In the data rows, 500 means zero.
Here are some points, each followed by its number:
[510, 642, 795, 289, 523, 457, 526, 633, 393, 362, 135, 601, 524, 280,
 541, 404, 629, 585, 282, 647, 535, 601, 632, 725, 364, 290, 520, 673,
 589, 566, 501, 369, 376, 385, 281, 339, 294, 575, 490, 539, 276, 216,
 593] 0
[533, 618, 481, 659, 537, 453, 516, 558, 473, 559, 479, 514, 514, 552,
 517, 441, 383, 593, 508, 542, 615, 411, 475, 435, 436, 311, 591, 578,
 800, 529, 403, 377, 537, 728, 549, 417, 605, 323, 464, 268, 585, 422,
 397] 1
[501, 460, 406, 410, 458, 490, 431, 281, 585, 555, 557, 270, 329, 840,
 184, 308, 522, 547, 634, 548, 793, 438, 422, 668, 606, 634, 603, 428,
 373, 435, 534, 799, 831, 849, 776, 195, 857, 569, 348, 435, 586, 744,
 197] 2
[298, 681, 713, 422, 298, 502, 507, 530, 338, 418, 301, 655, 670, 384,
 719, 584, 763, 298, 370, 456, 487, 914, 718, 668, 418, 434, 451, 420,
 660, 589, 493, 463, 352, 459, 145, 797, 359, 596, 549, 473, 306, 339,
 683] 3
[582, 460, 409, 215, 376, 204, 528, 411, 603, 133, 613, 561, 363, 593,
 520, 462, 658, 354, 628, 645, 315, 531, 820, 999, 724, 695, 496, 383,
 530, 178, 460, 797, 544, 579, 500, 144, 527, 619, 337, 308, 541, 697,
 189] 4
[552, 562, 559, 236, 497, 518, 602, 440, 553, 269, 429, 508, 486, 406,
 638, 577, 535, 263, 336, 566, 242, 627, 745, 702, 426, 485, 486, 532,
 592, 359, 267, 624, 314, 583, 577, 423, 470, 754, 378, 398, 515, 302,
 480] 5
[368, 466, 318, 648, 458, 757, 590, 803, 431, 364, 444, 591, 591, 330,
 551, 382, 654, 515, 418, 412, 542, 508, 572, 429, 311, 286, 525, 691,
 760, 698, 525, 304, 480, 443, 390, 673, 390, 278, 522, 363, 432, 248,
 731] 6
[702, 499, 459, 249, 642, 403, 564, 427, 487, 576, 580, 648, 646, 622,
 395, 570, 345, 449, 660, 341, 743, 615, 712, 795, 760, 719, 618, 489,
 671, 184, 432, 498, 441, 474, 832, 319, 426, 422, 175, 413, 599, 702,
 478] 7
[671, 374, 199, 765, 273, 244, 623, 556, 291, 512, 570, 526, 513, 415,
 504, 502, 273, 786, 553, 497, 489, 484, 253, 134, 329, 489, 739, 590,
 679, 589, 387, 439, 577, 353, 503, 960, 233, 236, 315, 693, 572, 532,
 697] 8
[300, 501, 520, 458, 569, 891, 524, 530, 762, 403, 401, 352, 284, 463,
 559, 535, 657, 257, 432, 623, 412, 446, 611, 662, 592, 702, 405, 445,
 336, 414, 499, 426, 790, 818, 730, 241, 739, 504, 620, 159, 512, 477,
 414] 9
[506, 373, 352, 541, 388, 472, 608, 383, 392, 426, 494, 306, 481, 641,
 614, 442, 513, 576, 543, 455, 692, 588, 271, 355, 515, 479, 663, 495,
 640, 603, 649, 578, 606, 436, 498, 461, 521, 428, 508, 479, 410, 601,
 572] 10
[528, 536, 514, 360, 454, 377, 345, 237, 789, 359, 692, 462, 347, 946,
 567, 517, 584, 373, 587, 549, 491, 417, 844, 589, 719, 711, 421, 201,
 553, 0, 328, 798, 618, 786, 660, 289, 686, 624, 734, 513, 690, 797,
 254] 11
[474, 562, 252, 353, 171, 386, 385, 181, 887, 338, 716, 171, 362, 707,
 333, 216, 682, 514, 729, 730, 516, 349, 664, 799, 622, 801, 347, 240,
 444, 73, 591, 999, 671, 866, 772, 0, 689, 711, 439, 403, 581, 999,
 65] 12
[571, 513, 560, 521, 429, 391, 574, 545, 294, 437, 214, 578, 668, 166,
 871, 591, 428, 515, 366, 445, 461, 581, 465, 563, 238, 176, 294, 651,
 674, 515, 459, 245, 318, 481, 107, 818, 185, 357, 417, 553, 571, 220,
 655] 13
[237, 480, 638, 556, 708, 693, 390, 739, 432, 666, 370, 431, 551, 411,
 566, 558, 526, 326, 471, 574, 448, 745, 241, 591, 615, 469, 483, 337,
 378, 686, 532, 327, 404, 143, 399, 519, 607, 515, 545, 566, 351, 501,
 560] 14
[625, 644, 485, 554, 339, 436, 548, 548, 479, 97, 456, 532, 445, 289,
 591, 427, 608, 672, 430, 589, 399, 420, 730, 369, 333, 298, 417, 536,
 502, 429, 418, 420, 284, 447, 279, 692, 285, 411, 477, 760, 473, 376,
 543] 15
[416, 548, 698, 544, 802, 793, 315, 619, 469, 578, 456, 455, 415, 407,
 456, 741, 567, 379, 451, 482, 305, 595, 349, 380, 733, 520, 457, 556,
 342, 718, 420, 347, 190, 365, 726, 542, 594, 704, 700, 474, 337, 286,
 776] 16
[169, 505, 555, 413, 410, 550, 517, 620, 509, 487, 306, 250, 432, 465,
 736, 348, 605, 656, 453, 738, 615, 610, 290, 383, 557, 419, 252, 483,
 602, 520, 630, 419, 475, 598, 477, 457, 640, 339, 448, 477, 521, 464,
 500] 17
[425, 314, 276, 694, 296, 605, 528, 412, 369, 713, 548, 405, 693, 667,
 491, 325, 359, 544, 592, 513, 660, 457, 427, 381, 363, 426, 445, 369,
 501, 419, 659, 407, 648, 262, 551, 588, 578, 415, 443, 439, 525, 633,
 439] 18
[487, 508, 604, 587, 509, 386, 780, 580, 278, 425, 315, 768, 640, 332,
 782, 627, 584, 457, 321, 485, 434, 646, 610, 382, 239, 210, 591, 699,
 783, 653, 456, 188, 414, 390, 303, 998, 258, 414, 364, 563, 567, 119,
 793] 19
[681, 427, 326, 485, 262, 440, 494, 197, 939, 266, 663, 226, 294, 786,
 258, 284, 647, 457, 636, 743, 578, 463, 827, 839, 726, 803, 454, 279,
 372, 190, 519, 889, 828, 901, 640, 0, 810, 806, 593, 285, 674, 861,
 57] 20
[483, 372, 294, 608, 525, 409, 703, 358, 671, 610, 971, 494, 298, 719,
 306, 506, 241, 706, 616, 432, 654, 418, 339, 322, 611, 682, 679, 476,
 575, 219, 509, 668, 592, 639, 797, 302, 689, 388, 517, 400, 632, 833,
 399] 21
[372, 575, 715, 500, 399, 629, 330, 578, 407, 258, 270, 478, 594, 354,
 703, 543, 680, 295, 325, 470, 342, 757, 714, 832, 445, 392, 385, 609,
 542, 659, 451, 565, 377, 503, 197, 728, 430, 484, 598, 466, 376, 431,
 584] 22
[515, 312, 493, 639, 456, 169, 563, 474, 294, 535, 466, 489, 508, 389,
 494, 427, 435, 564, 525, 574, 564, 505, 594, 498, 498, 523, 413, 535,
 751, 400, 568, 547, 478, 381, 245, 488, 419, 435, 420, 420, 600, 363,
 425] 23
[766, 588, 341, 548, 280, 272, 482, 462, 442, 404, 360, 504, 639, 331,
 613, 469, 252, 553, 617, 478, 392, 448, 662, 328, 455, 460, 441, 419,
 370, 372, 439, 498, 490, 159, 275, 717, 164, 451, 418, 469, 667, 477,
 541] 24
[153, 590, 367, 493, 244, 562, 289, 353, 482, 114, 326, 299, 484, 293,
 723, 386, 785, 442, 416, 800, 377, 484, 583, 567, 496, 422, 345, 313,
 482, 496, 400, 623, 453, 637, 291, 531, 636, 424, 475, 540, 366, 387,
 321] 25
Which point above is nearest to each new point, looking only along the 3 directions in which the numbered points spread most? Its number follows each.
[567, 577, 678, 324, 635, 497, 383, 480, 703, 451, 638, 565, 313, 685,
 391, 639, 527, 365, 744, 524, 302, 466, 566, 746, 674, 715, 515, 268,
 321, 403, 397, 549, 511, 560, 620, 265, 647, 846, 539, 394, 527, 615,
 297] 9
[374, 571, 747, 618, 890, 722, 587, 673, 533, 689, 472, 759, 579, 472,
 516, 558, 527, 268, 604, 444, 435, 433, 506, 554, 495, 462, 665, 588,
 385, 728, 522, 337, 509, 584, 805, 682, 459, 708, 543, 476, 502, 148,
 812] 14
[488, 347, 708, 460, 803, 669, 607, 542, 519, 778, 505, 537, 340, 523,
 418, 668, 158, 223, 594, 406, 381, 377, 446, 545, 542, 593, 686, 610,
 317, 634, 581, 384, 304, 468, 739, 399, 583, 736, 680, 702, 442, 439,
 667] 17
[439, 602, 704, 405, 560, 573, 402, 310, 548, 378, 441, 465, 423, 439,
 468, 455, 647, 257, 497, 384, 256, 552, 629, 753, 691, 577, 400, 458,
 286, 390, 236, 708, 564, 515, 549, 333, 533, 699, 495, 546, 426, 673,
 340] 25
[614, 645, 635, 215, 469, 583, 597, 449, 654, 498, 539, 359, 585, 640,
 546, 342, 356, 496, 313, 474, 478, 615, 816, 668, 484, 691, 405, 408,
 518, 253, 630, 780, 646, 631, 540, 335, 608, 713, 449, 504, 491, 583,
 511] 7
[311, 362, 397, 399, 459, 428, 405, 509, 480, 671, 552, 386, 516, 477,
 516, 619, 383, 479, 570, 456, 552, 300, 399, 462, 486, 507, 534, 559,
 432, 651, 643, 437, 543, 455, 426, 559, 433, 616, 570, 588, 373, 444,
 463] 1
[875, 596, 472, 490, 403, 199, 446, 225, 522, 437, 591, 454, 350, 614,
 423, 524, 572, 653, 551, 462, 548, 424, 625, 442, 567, 701, 592, 572,
 495, 258, 517, 586, 830, 557, 608, 383, 588, 489, 482, 626, 642, 575,
 391] 7
[517, 594, 851, 328, 839, 422, 269, 515, 445, 565, 354, 557, 655, 335,
 620, 989, 465, 424, 357, 433, 462, 568, 534, 421, 390, 407, 625, 732,
 341, 683, 323, 186, 42, 218, 274, 819, 295, 562, 481, 532, 325, 77,
 737] 6
[722, 363, 522, 584, 281, 406, 517, 691, 346, 558, 402, 475, 735, 314,
 693, 604, 585, 863, 352, 141, 594, 478, 197, 40, 222, 0, 505, 834,
 442, 813, 458, 0, 575, 362, 287, 876, 347, 169, 455, 684, 567, 318,
 705] 19
[597, 499, 534, 538, 601, 706, 413, 667, 363, 317, 351, 458, 664, 253,
 457, 655, 507, 601, 532, 456, 433, 506, 514, 310, 473, 348, 488, 584,
 405, 615, 381, 283, 128, 175, 292, 795, 220, 99, 544, 652, 305, 364,
 649] 6
[355, 384, 312, 517, 523, 568, 544, 638, 563, 631, 476, 424, 422, 637,
 352, 417, 460, 527, 528, 405, 511, 559, 312, 618, 667, 528, 545, 529,
 357, 670, 619, 432, 562, 591, 507, 610, 751, 550, 458, 445, 284, 535,
 472] 17
[639, 689, 397, 246, 225, 450, 481, 366, 727, 399, 636, 354, 354, 840,
 203, 559, 482, 379, 548, 666, 479, 580, 665, 584, 770, 732, 480, 97,
 433, 228, 504, 871, 538, 652, 579, 0, 691, 669, 284, 298, 569, 866,
 165] 11
[629, 357, 418, 681, 485, 424, 550, 349, 788, 774, 961, 594, 376, 723,
 206, 575, 555, 440, 685, 646, 681, 578, 306, 104, 569, 891, 528, 352,
 377, 248, 402, 677, 802, 692, 999, 255, 555, 738, 421, 519, 632, 783,
 401] 21
[521, 680, 652, 510, 470, 482, 523, 467, 369, 647, 368, 632, 518, 189,
 572, 674, 391, 587, 343, 508, 688, 751, 495, 397, 304, 307, 567, 400,
 620, 536, 372, 373, 520, 474, 462, 786, 404, 571, 576, 694, 543, 307,
 730] 6
[532, 487, 571, 597, 667, 631, 685, 519, 364, 591, 510, 642, 654, 435,
 593, 604, 298, 592, 408, 393, 557, 633, 442, 313, 337, 303, 347, 737,
 575, 604, 565, 310, 504, 537, 402, 744, 484, 255, 486, 484, 561, 210,
 769] 6
[443, 614, 667, 507, 746, 750, 493, 745, 475, 779, 358, 611, 620, 238,
 475, 578, 591, 240, 440, 331, 325, 527, 373, 532, 399, 316, 592, 839,
 376, 869, 648, 63, 382, 147, 260, 798, 426, 587, 516, 712, 128, 87,
 849] 6
[662, 687, 562, 462, 680, 364, 395, 554, 332, 565, 466, 665, 650, 285,
 594, 563, 334, 519, 436, 579, 492, 379, 454, 554, 508, 314, 487, 604,
 608, 608, 418, 299, 456, 374, 304, 658, 315, 564, 503, 610, 522, 420,
 597] 6
[437, 513, 557, 517, 664, 633, 572, 734, 532, 541, 498, 516, 413, 498,
 444, 593, 620, 539, 426, 391, 514, 586, 146, 533, 473, 324, 378, 650,
 389, 738, 515, 350, 526, 583, 490, 733, 440, 543, 462, 568, 354, 282,
 769] 14
[434, 153, 87, 898, 360, 419, 645, 385, 263, 972, 787, 523, 682, 602,
 342, 398, 298, 733, 581, 404, 753, 494, 143, 0, 326, 446, 454, 542,
 769, 631, 802, 281, 768, 403, 511, 808, 541, 360, 568, 701, 635, 552,
 562] 8
[524, 864, 829, 362, 438, 722, 429, 383, 344, 413, 491, 555, 608, 404,
 816, 430, 594, 489, 323, 464, 421, 623, 791, 792, 405, 227, 369, 731,
 655, 689, 481, 423, 394, 530, 211, 493, 385, 254, 462, 431, 453, 290,
 682] 0
[535, 216, 392, 645, 361, 386, 826, 523, 488, 626, 753, 542, 632, 537,
 530, 379, 308, 685, 382, 385, 694, 520, 214, 176, 379, 499, 493, 513,
 634, 284, 491, 440, 520, 463, 512, 631, 441, 400, 530, 526, 530, 515,
 595] 18
[500, 475, 218, 604, 555, 387, 509, 399, 714, 315, 664, 490, 307, 730,
 448, 417, 575, 563, 653, 485, 405, 322, 454, 361, 557, 620, 433, 427,
 425, 350, 397, 697, 478, 711, 663, 344, 512, 420, 581, 431, 739, 604,
 325] 7
[483, 517, 768, 493, 712, 696, 409, 782, 426, 595, 415, 677, 696, 387,
 650, 583, 438, 484, 387, 307, 263, 582, 464, 508, 618, 345, 720, 591,
 499, 627, 390, 322, 227, 285, 297, 773, 314, 442, 604, 527, 286, 295,
 806] 6
[424, 599, 633, 416, 705, 667, 441, 603, 555, 594, 540, 547, 423, 425,
 464, 546, 458, 423, 450, 465, 427, 576, 453, 543, 450, 617, 526, 624,
 384, 568, 425, 484, 276, 490, 523, 560, 453, 780, 509, 615, 373, 648,
 640] 17
[387, 382, 415, 497, 686, 391, 818, 350, 566, 494, 706, 332, 328, 485,
 255, 354, 530, 462, 634, 411, 550, 182, 355, 627, 683, 582, 688, 502,
 552, 532, 623, 800, 625, 653, 698, 186, 601, 512, 353, 509, 615, 404,
 379] 7
[596, 429, 334, 571, 310, 285, 580, 398, 478, 457, 555, 489, 389, 565,
 347, 416, 410, 554, 537, 529, 488, 243, 477, 235, 390, 563, 570, 547,
 538, 345, 619, 537, 572, 336, 593, 452, 400, 543, 500, 618, 669, 729,
 306] 7
[464, 347, 450, 578, 493, 392, 613, 489, 538, 614, 645, 574, 499, 487,
 570, 637, 522, 536, 530, 500, 402, 496, 496, 488, 399, 496, 617, 403,
 438, 521, 565, 469, 685, 523, 468, 699, 416, 551, 334, 477, 591, 606,
 490] 1
